(in the rows, 128 means zero)
A single turn carries every row of the set below to another of its rows. Some are shown first; where does it send the rows asked next?
Q144: [139 143 122 134 159  96 146 119 113 123 139 136 132 156 102 106 134 122
 131]
Q574: [134 126 107  74 142 135 112 151  96  99 136 106 128 135 107  89 159 146
 123]
Q766: [124 112 119  81 175 114  92 161 101 123 122 139 113 161 122 110 166 120
 112]
Q479: [154 146 142 111 136 110 123 150 129 133 118  93 146 127 118  81 175 105
 124]
Q281: [142 129 118  91 155  98 102 152 121 129 121  94 146 170 119  92 112 108
 121]
Q483: [141 150 137 130 156  96 119 162 128 138 111  98 141 167 125 107 138 112
 107]
Q680: [107 137  92 109 127 112 100 135 112 145 152 105 139 120 125 118 139 131
 120]
Q824: [136 130 100  74 143 128 116 150  91  98 134 116 156 119 112  84 149 132
 134]
Q705: [143 106 112 131 123 116 106 148  79 140 138  89 124 129 112  90 166 141
 113]
Q508: [133 127 119  92 147 106 105 159 108 134 149 119 150  97 117 121 170 106
 135]
Q469: [163 138 126 103 146  96 137 147 112 130 126 110 151 129  89  80 172 111
 139]
Q870: [133 109  96 125 136 104  83 148  63 135 128  99 134 128 110  96 149 143
 119]
Q908: [134 135 116 124 131 116 112 125 111 146 130 109 143 123 100  87 178 144
  96]
Q257: [130 113  93 104 154 119 131 145  79 137 130 125 139 148 142 129 155 131
 152]
Q55: [140 111 115 125 129 136 104 113 108 150 143 117 138 137 134 108 155 140
 111]
Q575: [118 132 120 124 148  86 119 145  84 115 133 120 130 113 110 129 131 105
 135]
Q890: [107 116 132  96 169 102  95 155 111 132 126 106 115 160 121  97 150 113
  96]
Q273: [159 132 103 125 161 107 134 165 114 147 126 134 147 165 127 122 176 128
 111]
Q312: [135 111 109  96 138 127 131 140  84 124 124 132 123 160 123 127 144 135
 158]
Q882: [137 113 103 101 143 127 142 165  99 136 120 120 133 170 150 121 163 118
 142]
Q120: [109 118 116  83 188 102  93 160  94 124 123 116 135 144 122 111 155 121
 106]
Q414: [154 109 141  85 159 110 126 157 107 133 113 102 149 122 124 100 173  99
 135]
Q415: [145 148 141 145 144  97 135 120 117 127 135 110 128 140 114  91 144 110
 130]
Q497: [148 114 122 131 139 102 103 131 105 117 152 150 126 161 116  93 134 113
 137]
Q561: [132 143  82 122 147 110 118 164  91 112 134 140 130 123 139 122 155 118
 110]
Q637: [145 129 129  81 142 123 131 163 107  90 135 109 144 129 108  75 148 120
 131]
Q195: [172 128  86 125 152 124 129 165  95 118 133 120 137 144 142  94 171 121
 112]
Q582: [122 137 124 107 154  90 117 157 114 151  98  94 145 162 106 103 143 128
 100]
Q776: [142 120 113 105 153  96  82 133  97 125 149 150 143 148 108  98 134 111
 150]
Q531: [165 148 121 139 156 118 143 157 119 127 131 119 134 151 138 109 172 115
 121]
Q678: [127 143  86 101 141  82  94 179 111 133 124 110 142 140 121 111 131 101
 127]
Q401: [158 110 123 100 141 103  82 148  98 119 146 137 131 151  89  92 144 120
 145]
Q701: [139 143 127 142 124 120 116 137 120 148 120 100 137 143 130  97 163 135
 102]
Q435: [127 123 131 137 161  94 127 113  86 114 127 117 114 140 117  97 130 116
 113]
Q137: [134 105 105 115 138 103  91 156  68 139 118  94 107 150 104 102 153 135
 129]

Q776 turns into Q870
Q908 turns into Q273
Q55 turns into Q195
Where do these go?
Q678 turns into Q575
Q401 turns into Q137
Q637 turns into Q890
Q531 turns into Q479

